One turn moves each row of this set onto another row. After a few examples, where does it send each row asked below?
K860: [  0 -11 -24  23  21  23  -1  11   3 -32 -32 -27  45 -13   2  -7  11  -8
 -40  27   3   9   8   3 -26  25 -15  -2  19  -8   8   4 -27  -9 -49   1
  -4  33 -18  10   0]
K944: [ 10   4   2   4  38  41  23  19   9  -6 -28  20  31 -17   3  -8  15  -8
  -2  23  40 -15 -18   6  -7 -13  -9 -21  28 -14  -3 -14 -17 -22  -8  -9
  26  40   5   8  -1]
K682: [-24  -1 -21  20  13 -10  -4   7 -24 -16 -15   6  26   4 -26  16 -30  33
  18  -6  15 -13 -13  11 -26  -2  14 -21  37 -29  13   8  16  10 -35  11
  28  21   7  -4   4]
K129: [-24 -10 -15  23   5  15   3  29  -2  -7 -17 -17  13  -8 -36   5 -22  23
  28  -7  21 -13   3   4  12 -26   4 -27  29 -20  -3   2   5   7 -20  14
  -5 -18   7  -2  26]
K165: [-14  16 -10  53  21  -1 -13 -19  -5 -13 -39   5  33   0  -1  -4 -39 -25
 -15 -19  11 -12   1 -10  25 -10   5  22  28  -3 -12  -1  -8 -13   4 -16
  -3   2  21  25  12]
K947: [  6 -13 -23   5  18  33  16   4   3 -28 -36 -27  34 -14  -1   6  28  -2
 -29  13   5   8   6   6 -19  11  -8   3  24  -5  18 -17 -25   1 -46 -12
  -7  27 -14   8   1]
K331: [ -6 -16   4   6  29  37  19  12  10  -7 -28  15  41 -29   3   2  -2   6
   8  17  35 -25 -20   0 -31 -11 -12 -19  24 -17  -1  -4 -20 -30 -15  -3
  24  48  -2   6  10]
K959: [-18   0   1  25  31  -1  -8   1 -19   0 -29   3  10  10   2 -19 -37 -11
  -8   1  15   2   5 -30  32 -13  14   8  17   1 -17  19 -11   0  22 -15
 -10 -10   1  21   9]
K562: [-24 -17 -14  28  21  16  -1  17 -15   5 -24  -5  26  12 -39  13 -40  29
  -6 -10  35 -12   4  15  11 -21  25 -29  44 -27  11  -3  -8  -7 -28  10
 -21  -7 -11   8   2]
K619: [ -2   6 -41  22   7   2  14  -3  17 -30 -27 -20   6   1   5 -29 -37   7
  -9  -1   2 -21   8 -10   7  -1  26  -7 -19  -7 -20   5  20 -16 -37  18
 -17  -1 -10  20   3]
K688: [-12  16 -25  33   7 -29  17  -6 -21 -20   2 -19  23  15  17 -23 -37  12
 -20   0   0 -16 -11  -2 -17  19  20  -6 -12 -21   3  13   5   7 -45   9
   3  30 -12  12 -11]
K230: [ -6  10 -29  30  -2   2   1   5   1 -23 -15 -11  11   8  19 -23 -32  -6
  -1   8  12 -55 -10   6  -1  -6  15 -21 -23  -8   4  -1   0 -12 -35  14
 -39   6   2   0  -5]
K380: [-28   6  -3  30   9 -21   6  -5 -44  -5  -6  24  16  16  -3  -3 -29 -14
 -16  -7   6  -8 -21  -9   4   5  11   5  20 -19   1  31 -16   1   7  -7
  26  19  24  19   7]
K833: [ 11 -28 -13  20  21  27  31  -4   2 -15 -16   9  27  12  -6 -24   6 -23
 -41  20  20   9 -13   5   6  -5 -23  -4 -12 -42  32  -3 -11 -24   0 -12
   2  20 -24   9   7]
K263: [ -7 -30  -9  21  20  20  26   0   9   7 -18  14  31  24 -16 -10  -1 -21
 -39  24  17  11 -25  -2  -3  -8 -32   4  -9 -34  27  20 -21 -23  -4 -14
   1  28  -5  13   2]

K959 -> K129
K263 -> K331
K947 -> K833
And these:
K230 -> K165
K688 -> K380

